In the rows, zero is written as 128.
Each path below is one point turned by a fixed rotation once a step. After each direction that follows a path, write how fast that rotation turns it, in deg/step (0 if it stays still).
Each turn is a multiple of 5 degrees from 10 to 175, or 0.
Each row of a path follows its step; steps can be skipped.
Rotation 1:
step 0: [129 133 131 126 129 133 134 125 131 124 130 137 136 126 126 130 128 138
 129 130 125 116 137 122 129 126 128 126 123 125 134 133 125 133 133 132
 124 119 131]
step 2: [138 127 124 133 119 126 126 124 128 121 133 127 128 123 134 124 127 123
 139 123 129 124 125 127 125 130 131 124 129 125 117 135 130 127 122 128
 119 129 127]
step 3: [125 128 125 127 127 136 136 122 130 131 134 133 115 127 128 131 126 130
 142 122 126 133 131 130 131 123 131 125 126 120 128 124 127 124 129 128
 121 124 127]
step 6: [134 126 120 133 120 126 127 122 132 127 121 123 131 122 127 129 134 128
 133 117 134 121 129 127 132 127 134 126 121 127 118 130 134 127 124 130
 123 122 128]
step 8: [129 126 130 132 129 128 132 126 127 133 133 134 137 132 135 128 127 131
 139 126 122 129 137 124 133 129 130 138 129 128 128 127 125 127 137 132
 121 137 133]
step 9: [132 137 117 120 134 132 133 121 129 134 128 127 128 133 128 126 125 131
 128 128 125 121 134 123 130 132 140 130 129 132 126 132 136 129 128 123
 130 132 129]
step 10: [130 131 117 127 121 130 123 128 132 134 123 119 137 129 125 128 133 134
 135 127 128 129 125 131 129 123 135 123 122 132 122 131 129 131 119 135
 124 127 127]
step 11: [130 125 121 130 128 130 132 131 131 129 132 129 130 119 138 122 125 137
 129 122 134 131 129 136 133 122 127 129 131 125 130 126 130 118 125 135
 125 128 119]
step 12: [129 134 131 134 131 125 123 126 131 132 131 138 133 133 136 126 129 129
 133 119 131 130 140 121 137 124 135 132 130 128 132 123 126 130 133 130
 126 125 127]
step 16: [126 127 127 134 136 130 125 131 131 134 131 134 130 131 124 128 135 138
 129 125 129 134 135 129 134 123 133 130 123 129 136 115 129 129 134 130
 125 121 126]
Speeds:
[126 128 126 126 125 130 125 128 127 126 129 126 126 126 131 131 129 128
 129 127 129 128 126 129 131 127 124 126 128 128 128 127 131 128 125 128
 127 128 131] => 90
[125 126 128 127 128 127 125 133 128 128 129 128 132 126 127 125 127 130
 130 131 125 129 126 130 127 128 126 128 128 128 127 127 128 126 129 127
 128 130 127] => 115
[128 128 125 127 126 127 130 132 128 129 126 126 127 128 127 126 127 127
 126 126 129 125 128 128 126 129 130 124 127 131 126 129 127 129 127 129
 128 129 131] => 85
Rotation 2:
step 0: [135 134 128 129 130 132 129 132 127 126 131 130 129 136 119 126 128 128
 130 129 134 119 127 124 131 129 135 121 129 113 125 113 133 134 128 120
 131 125 132]
step 1: [129 122 128 126 124 128 132 125 134 129 120 129 125 127 128 127 129 133
 131 139 131 127 120 130 129 136 134 114 125 117 132 126 127 133 120 126
 137 135 125]
step 2: [131 127 121 128 126 139 139 129 125 132 121 136 130 123 126 123 131 128
 131 129 121 117 128 133 131 129 124 126 137 119 126 126 134 128 125 132
 134 128 116]
step 5: [126 134 122 130 133 123 132 123 130 131 118 133 128 130 123 127 129 128
 129 123 133 118 116 131 134 137 128 123 128 121 129 130 126 135 131 120
 130 141 129]
step 6: [129 129 132 133 124 139 128 126 128 129 126 135 121 134 116 127 128 125
 125 127 126 124 132 133 130 139 127 126 124 111 119 125 126 132 130 125
 132 128 119]
step 10: [137 132 127 133 129 125 131 123 133 122 132 134 126 139 129 122 126 135
 129 126 123 118 128 136 131 136 129 125 129 114 132 123 135 126 123 123
 132 126 124]
step 11: [133 121 126 126 136 132 133 141 130 125 123 134 128 132 119 123 128 131
 129 129 130 124 117 132 131 132 134 128 122 120 135 125 126 136 126 127
 132 139 123]
step 12: [132 130 129 129 131 137 129 123 132 140 113 132 124 131 120 124 136 129
 134 135 131 122 131 130 125 132 136 130 135 122 126 124 128 127 126 125
 130 128 119]
step 14: [129 130 132 137 120 130 132 128 129 135 125 137 117 128 132 123 120 127
 133 128 124 119 125 135 133 129 131 126 125 115 132 129 125 123 127 127
 136 131 137]
step 16: [130 125 124 128 123 134 119 124 130 124 122 128 117 139 120 128 131 130
 126 129 132 115 123 131 126 137 128 133 132 119 130 127 138 130 127 123
 129 131 126]
Speeds:
[127 128 126 129 127 128 129 126 129 128 130 128 126 129 130 128 127 128
 129 130 124 129 128 128 128 126 132 129 124 128 130 127 130 133 129 127
 126 127 129] => 110
[127 129 126 127 129 131 125 125 126 131 127 128 130 129 128 131 130 128
 128 128 126 125 129 128 130 130 127 131 128 130 125 129 126 131 129 128
 128 126 126] => 110
[124 128 126 128 128 128 127 127 129 128 131 128 130 129 128 124 127 129
 127 126 126 125 125 128 128 127 127 130 127 129 130 130 127 124 127 126
 128 126 131] => 65
[129 131 128 128 128 129 127 127 129 130 127 127 125 129 126 126 124 128
 129 129 125 131 133 130 129 131 127 128 130 128 129 129 130 126 125 126
 130 126 129] => 170
[129 128 124 129 128 127 131 129 128 124 126 129 128 129 130 130 127 128
 126 127 128 127 127 129 130 127 125 130 133 129 129 129 131 130 127 126
 127 128 129] => 130
Rotation 3:
step 1: [128 127 133 125 128 124 130 121 134 128 133 130 127 127 129 126 130 128
 122 120 125 136 129 131 128 119 126 128 127 136 120 126 123 135 127 123
 127 114 128]
step 2: [133 118 127 119 132 130 124 127 123 129 128 126 126 132 129 132 132 136
 133 128 127 125 129 132 123 120 128 134 124 125 129 136 133 128 118 130
 126 127 118]
step 3: [123 119 123 132 131 125 122 131 133 125 131 130 125 116 126 121 135 128
 121 129 122 124 131 125 130 126 125 133 131 120 128 126 131 129 135 132
 136 131 126]
step 4: [127 133 138 131 128 122 124 133 136 128 131 131 130 120 130 123 124 133
 137 127 130 131 123 132 123 133 122 124 126 130 126 130 133 132 126 124
 122 138 122]
step 7: [133 119 126 130 126 127 116 126 130 125 131 122 130 131 128 122 133 123
 121 122 130 130 122 133 135 134 136 131 129 135 136 130 130 127 127 125
 124 127 126]
step 9: [114 136 130 123 127 128 126 124 127 126 126 126 129 129 129 128 129 132
 121 128 124 136 125 118 134 134 126 132 132 127 129 127 123 137 135 132
 123 135 127]
step 11: [129 124 121 126 128 132 128 116 128 131 134 134 134 129 132 122 126 123
 130 132 123 126 124 125 131 124 136 124 136 125 128 121 120 125 124 129
 124 122 130]
step 13: [130 130 120 127 125 131 119 135 124 137 126 121 131 133 125 122 130 129
 126 136 122 122 138 129 130 133 122 129 131 132 129 130 128 136 126 133
 130 129 124]
step 14: [128 130 138 128 121 123 125 129 121 127 119 133 133 119 132 128 127 126
 133 130 124 118 126 120 123 133 124 127 123 126 128 120 126 126 133 133
 133 129 132]
step 15: [127 134 129 133 127 130 134 122 127 123 128 126 140 133 130 124 126 130
 120 132 137 122 128 128 135 130 123 123 126 127 123 127 126 124 127 118
 123 133 124]
Speeds:
[132 129 129 125 128 125 128 128 128 128 129 130 129 128 130 127 130 129
 128 129 129 128 125 127 126 128 131 128 127 130 124 124 128 129 124 126
 129 129 130] => 110
[129 125 127 127 129 128 126 127 125 128 127 126 126 127 128 125 130 125
 127 127 127 130 130 128 126 125 128 130 130 131 129 130 129 127 124 128
 128 127 130] => 70
[127 131 128 130 127 131 127 126 128 126 127 131 125 128 127 128 129 127
 127 128 125 125 127 126 127 125 131 126 128 125 128 127 130 129 126 132
 131 128 128] => 130
[129 127 126 127 127 128 127 131 127 127 130 127 128 127 128 129 130 127
 126 129 128 126 129 129 124 130 131 131 127 128 130 127 129 132 129 130
 127 126 124] => 70
[128 129 129 127 128 127 129 129 129 130 122 127 127 132 129 130 130 129
 129 130 127 129 127 129 129 125 127 132 129 128 128 128 128 133 128 128
 129 127 129] => 95
Rotation 4:
step 0: [127 125 134 127 129 130 120 131 122 134 121 129 127 123 124 125 121 127
 130 133 127 129 123 126 133 129 134 129 121 128 128 131 135 142 128 119
 130 135 132]
step 3: [124 131 129 122 124 129 125 131 121 127 125 128 123 122 137 125 129 123
 128 119 127 131 121 130 127 133 121 132 123 128 132 121 131 131 119 122
 132 130 139]
step 6: [125 129 127 128 132 131 128 121 128 133 126 134 124 128 130 131 133 134
 131 119 121 126 123 134 135 127 122 127 114 126 132 138 130 134 123 126
 128 132 125]
step 7: [134 135 133 125 138 136 133 129 121 129 127 134 136 130 133 127 132 132
 134 128 126 127 135 130 129 121 121 127 128 126 133 125 132 130 128 130
 124 137 123]
step 8: [126 129 134 119 133 129 123 127 124 123 129 134 134 126 122 127 123 130
 130 123 119 131 124 124 136 131 114 125 125 125 121 132 130 124 123 129
 125 131 125]
step 9: [129 120 132 132 131 133 126 129 118 116 133 130 130 122 132 118 126 135
 133 124 122 129 128 134 129 132 122 126 127 128 136 130 130 132 130 123
 131 131 126]
step 10: [127 133 126 119 137 128 127 126 119 118 127 129 125 124 122 117 127 123
 129 130 123 133 134 121 127 121 129 126 133 127 131 133 127 132 122 125
 126 129 122]
step 12: [133 130 121 131 136 130 129 122 117 120 127 131 121 126 127 134 133 127
 132 122 125 130 124 120 127 127 132 123 126 130 134 129 128 137 133 124
 132 132 133]
step 13: [135 133 129 126 137 135 126 132 121 128 130 131 127 130 135 137 129 122
 118 124 120 130 133 121 134 128 128 133 134 133 129 130 126 131 122 128
 129 125 127]
step 16: [132 127 127 118 127 129 119 135 125 134 122 134 129 131 128 123 126 129
 123 125 128 129 145 127 133 127 129 122 124 126 128 133 130 137 129 129
 130 126 125]
Speeds:
[128 130 126 128 130 128 127 126 128 128 125 127 130 133 129 126 125 128
 129 126 129 126 128 132 126 130 126 128 128 128 128 129 126 128 127 128
 126 130 130] => 25
[128 129 128 127 128 124 129 127 130 130 130 129 130 126 130 127 130 131
 129 127 126 130 128 129 125 127 125 128 126 125 129 127 128 127 126 129
 126 130 125] => 25
[130 128 129 129 127 130 131 128 127 127 129 127 131 128 130 129 126 130
 124 130 129 127 127 131 128 127 126 133 130 128 129 125 128 129 126 126
 131 127 127] => 175
Rotation 5:
step 1: [125 126 119 131 132 128 127 131 138 130 129 129 140 125 129 124 127 121
 133 129 131 137 134 126 126 131 129 130 126 129 112 126 124 131 131 123
 122 127 137]
step 2: [134 130 127 122 134 129 127 129 128 136 119 138 132 126 134 122 126 131
 133 126 129 130 119 131 127 124 131 140 136 130 128 127 132 135 117 125
 127 133 122]
step 4: [124 134 129 113 116 129 129 123 136 131 137 129 132 127 128 121 129 132
 129 130 129 133 130 128 126 130 125 131 132 128 121 135 135 134 127 131
 121 131 133]
step 5: [135 131 130 124 132 132 120 124 128 134 133 132 128 120 135 131 135 119
 133 133 127 130 122 125 131 130 132 124 134 115 131 124 132 125 123 119
 126 128 123]
step 6: [131 123 131 129 123 128 118 123 133 124 118 127 125 128 115 134 134 136
 125 128 124 134 121 128 121 131 124 129 136 127 124 129 136 124 135 125
 126 131 130]
step 8: [132 135 124 125 132 130 125 128 134 126 128 135 134 127 128 129 124 129
 134 125 119 131 119 137 128 130 140 129 131 131 126 115 127 119 126 122
 129 133 135]
step 9: [138 122 128 127 130 126 121 125 131 133 120 129 134 136 128 133 126 133
 128 127 122 123 122 120 133 134 118 126 131 131 119 126 122 139 128 129
 130 130 127]
step 10: [123 129 125 121 128 134 125 131 131 127 131 128 124 133 127 130 128 135
 137 123 135 138 136 128 131 129 134 123 140 136 123 126 127 135 121 126
 126 121 132]
step 13: [126 130 121 131 130 127 126 127 129 120 123 134 125 123 133 120 135 130
 134 129 126 137 131 120 115 125 127 124 136 122 120 132 131 135 127 131
 123 127 133]
step 17: [136 130 129 125 122 136 125 121 135 130 135 129 128 136 126 128 136 126
 130 120 128 138 116 133 134 128 131 125 130 121 129 122 128 130 124 135
 121 127 125]
Speeds:
[125 127 129 130 129 128 126 126 127 127 127 129 130 123 128 129 127 129
 127 129 130 129 127 128 127 129 128 126 130 126 129 129 128 125 130 130
 124 127 127] => 55
[128 129 128 132 127 129 129 129 127 127 128 127 127 129 128 128 130 125
 125 128 129 130 127 129 131 130 130 129 131 126 127 130 131 130 132 126
 130 128 129] => 60
[128 123 129 129 125 129 128 126 128 129 129 127 132 129 127 126 129 126
 127 130 128 128 128 131 128 131 128 129 127 131 128 130 128 131 125 129
 126 126 127] => 135
Rotation 6:
step 1: [127 122 135 127 128 133 123 130 120 135 127 132 131 133 129 128 132 137
 123 127 124 119 126 121 119 130 119 126 124 130 130 127 134 136 125 133
 132 134 135]
step 2: [123 124 123 129 120 131 144 125 124 122 128 126 129 127 122 132 123 129
 125 126 136 127 128 129 123 115 136 128 128 128 134 128 122 126 124 129
 129 126 130]
step 3: [125 130 136 127 121 121 130 124 121 127 135 131 125 127 130 126 126 127
 127 130 124 127 127 135 123 137 121 119 137 126 131 133 143 126 127 123
 128 130 129]
step 6: [116 136 131 120 127 123 125 120 130 126 130 126 121 130 131 119 120 122
 125 123 132 127 123 126 123 123 126 122 125 131 124 123 123 121 128 132
 130 125 125]
step 9: [134 137 115 127 133 122 125 123 125 127 122 119 129 131 126 129 128 126
 123 134 140 124 127 134 122 127 121 131 130 123 130 129 130 131 128 128
 137 126 129]
step 10: [122 132 139 133 127 138 128 128 127 137 130 128 134 128 130 124 126 130
 129 129 129 122 129 122 132 124 131 122 132 124 125 132 133 123 141 134
 135 122 127]
step 12: [122 127 133 129 126 124 133 133 115 129 132 132 123 125 135 138 121 131
 124 133 138 125 133 129 129 121 125 128 131 124 120 131 125 130 133 123
 129 130 133]
step 13: [126 128 122 130 123 128 130 122 131 139 136 130 132 133 124 131 130 121
 122 133 125 135 132 128 114 128 124 127 134 132 135 128 133 122 131 136
 125 128 124]
step 15: [130 128 125 130 129 125 135 130 131 125 123 124 120 126 129 125 122 123
 124 132 118 133 131 137 121 125 124 125 125 127 122 126 127 123 141 128
 117 130 127]
step 16: [123 128 128 128 131 124 117 129 132 128 137 129 130 131 135 132 128 128
 122 121 132 135 122 128 128 132 121 134 135 135 117 128 123 126 128 127
 134 121 126]
Speeds:
[128 129 127 127 130 128 127 128 128 127 129 132 125 124 127 128 129 133
 127 127 129 128 128 128 130 130 127 128 130 129 131 131 128 128 131 127
 129 127 131] => 160
[125 128 128 127 129 130 125 133 128 129 129 127 128 129 128 128 131 127
 127 127 124 129 128 128 130 128 128 125 129 125 133 127 128 130 127 129
 128 127 128] => 110
[125 126 128 127 125 128 128 126 127 127 125 127 128 127 131 129 126 130
 127 128 126 132 131 128 129 129 124 129 129 129 130 128 128 127 126 129
 125 126 126] => 35
[127 125 129 129 127 127 128 126 129 126 123 130 128 129 126 127 128 126
 128 131 130 132 126 127 129 128 131 126 131 128 128 127 127 131 128 128
 128 127 131] => 120
